[[ 24   2 -15  28 -21 -16  23 -36]
 [ 27   5 -13  31 -13  -8  19 -31]
 [ 25   1 -15  26 -21 -15  25 -35]
 [ 32 -17  -7  21 -44  -1  28 -32]
 [ 22   1  -1   1   2  -9   3   1]
 [ 30   7 -14  32  -7   0  17 -25]
 [ 30   6 -14  32  -7   0  17 -24]
 [ 31 -18 -11  22 -39  -5  32 -31]
 [ 26   4 -13  29 -15 -11  21 -33]
 [ 26   1  -3   1   4 -10   5  -3]
 [ 25  -5 -22  23 -28 -13  30 -30]
 [ 27   5 -13  30 -13  -9  21 -32]]
->
[[ 27   5 -13  31 -13  -8  19 -31]
 [ 32 -17  -7  21 -44  -1  28 -32]
 [ 30   7 -14  32  -7   0  17 -25]
 [ 31 -18 -11  22 -39  -5  32 -31]
 [ 26   1  -3   1   4 -10   5  -3]
 [ 27   5 -13  30 -13  -9  21 -32]]

[[-12 -22  11]
 [ -9 -54  -8]
 [  8 -27 -27]
 [ 15  13 -35]
 [ 10 -21 -14]
 [-29 -16   9]
 [-17  -4  34]
 [ 28  46 -22]
 [ 19  -1 -36]
 [-13 -17  19]
 [  9 -41 -30]]
->
[[ -9 -54  -8]
 [ 15  13 -35]
 [-29 -16   9]
 [ 28  46 -22]
 [-13 -17  19]]

[[  7   2  30  38  21 -15 -17 -31  46]
 [-17  -8  37  19 -23  -2   5 -37  48]]
->
[[-17  -8  37  19 -23  -2   5 -37  48]]

[[ -4  -2  14   2  -2 -10  15]
 [  0  32 -45 -18  24  35  -7]
 [-17 -12  -9 -25 -17 -18 -19]]
->
[[  0  32 -45 -18  24  35  -7]]

[[ 14  -1 -57   5   5]
 [ 14  -2 -24  11 -14]
 [ -7   2 -43 -10   9]
 [ -4   3 -25 -18   5]
 [  5   1 -54  -4  10]
 [ 22   1 -30 -14  11]
 [ 42  -1   4  -6   2]
 [ 30   2   1 -17  -9]
 [-10   2 -48 -10   5]
 [ 40  -2 -10   0   3]]
->
[[ 14  -2 -24  11 -14]
 [ -4   3 -25 -18   5]
 [ 22   1 -30 -14  11]
 [ 30   2   1 -17  -9]
 [ 40  -2 -10   0   3]]

[[ 11  -6  17  11  -6  11]
 [ -4   3  -3   1   3  -2]
 [-29  24 -48  -4  -2  -5]
 [ -4   2  -3   1   2  -2]
 [  8  -3   8   2  -3   6]
 [ -4   0  -3  -1  -1  -3]]
->
[[-4  3 -3  1  3 -2]
 [-4  2 -3  1  2 -2]
 [-4  0 -3 -1 -1 -3]]
---
[[-15   3  -5   2  -7]
 [ 57   2  -2   1   0]]
->
[[-15   3  -5   2  -7]]

[[ -1   7]
 [ 25 -22]
 [ -3 -39]
 [ 10  -3]
 [ -5  -4]
 [  8  -1]
 [ 51  -4]
 [-24 -36]
 [  2   6]
 [  6   0]]
->
[[ -1   7]
 [ -3 -39]
 [ -5  -4]
 [ 51  -4]
 [  2   6]]

[[ 39  34  -7  30 -16   0]
 [-28  -8  12 -11   7   4]
 [ 48   9 -10  56  -8   6]
 [-30   6   0  13 -12  17]
 [ -7 -25 -23  14  -5 -22]]
->
[[ 39  34  -7  30 -16   0]
 [ 48   9 -10  56  -8   6]
 [ -7 -25 -23  14  -5 -22]]

[[-48 -17 -28 -51 -39 -46  53  -4  35   3 -54 -36 -30]
 [ 26 -18  41   8 -10  13 -45 -58 -43 -60  43  55 -30]
 [ 15 -47  22  -5  55  31  30 -23 -30  56 -33 -34 -19]
 [-23  19  37 -34  50  59 -32  -7  22 -47  60 -21  -3]
 [-26  -6 -33  38  60 -43  31 -42 -48  55  15   0 -18]]
->
[[-48 -17 -28 -51 -39 -46  53  -4  35   3 -54 -36 -30]
 [ 15 -47  22  -5  55  31  30 -23 -30  56 -33 -34 -19]
 [-26  -6 -33  38  60 -43  31 -42 -48  55  15   0 -18]]

[[ -1  17 -33 -19 -28 -34 -35 -18 -23 -13 -18   3 -20   1]
 [-44 -22  49 -20  -8  22  40  -4  41 -16  38 -37  37 -42]]
->
[[ -1  17 -33 -19 -28 -34 -35 -18 -23 -13 -18   3 -20   1]]

[[ -7  31   8 -34  29 -34  25 -32  45  51]
 [ -8  41  13 -28  23 -31  22 -35  34  45]
 [-13  35   6 -28  26 -42  19 -32  39  46]]
->
[[ -7  31   8 -34  29 -34  25 -32  45  51]
 [-13  35   6 -28  26 -42  19 -32  39  46]]

[[-13  -4  30 -15  14  -4 -14 -26  -4]
 [ 24  26 -41  36   9   1  10  31  21]
 [ 18  16 -13 -26 -21 -22  39  10  41]
 [ 26 -18  16 -26 -27 -12  12  -5 -10]
 [  2 -11  -1  58  59  42 -21  32  18]
 [ 10  -3 -19  -6 -14 -31  39   9  35]
 [-25   5  -9 -14  19  -3   3 -16 -13]]
->
[[-13  -4  30 -15  14  -4 -14 -26  -4]
 [ 18  16 -13 -26 -21 -22  39  10  41]
 [  2 -11  -1  58  59  42 -21  32  18]
 [-25   5  -9 -14  19  -3   3 -16 -13]]

[[-20  35  -3 -40  27 -23 -13]
 [-11  39   9 -39   5 -13 -25]
 [-53  15  16  56 -30   2  29]]
->
[[-20  35  -3 -40  27 -23 -13]
 [-53  15  16  56 -30   2  29]]
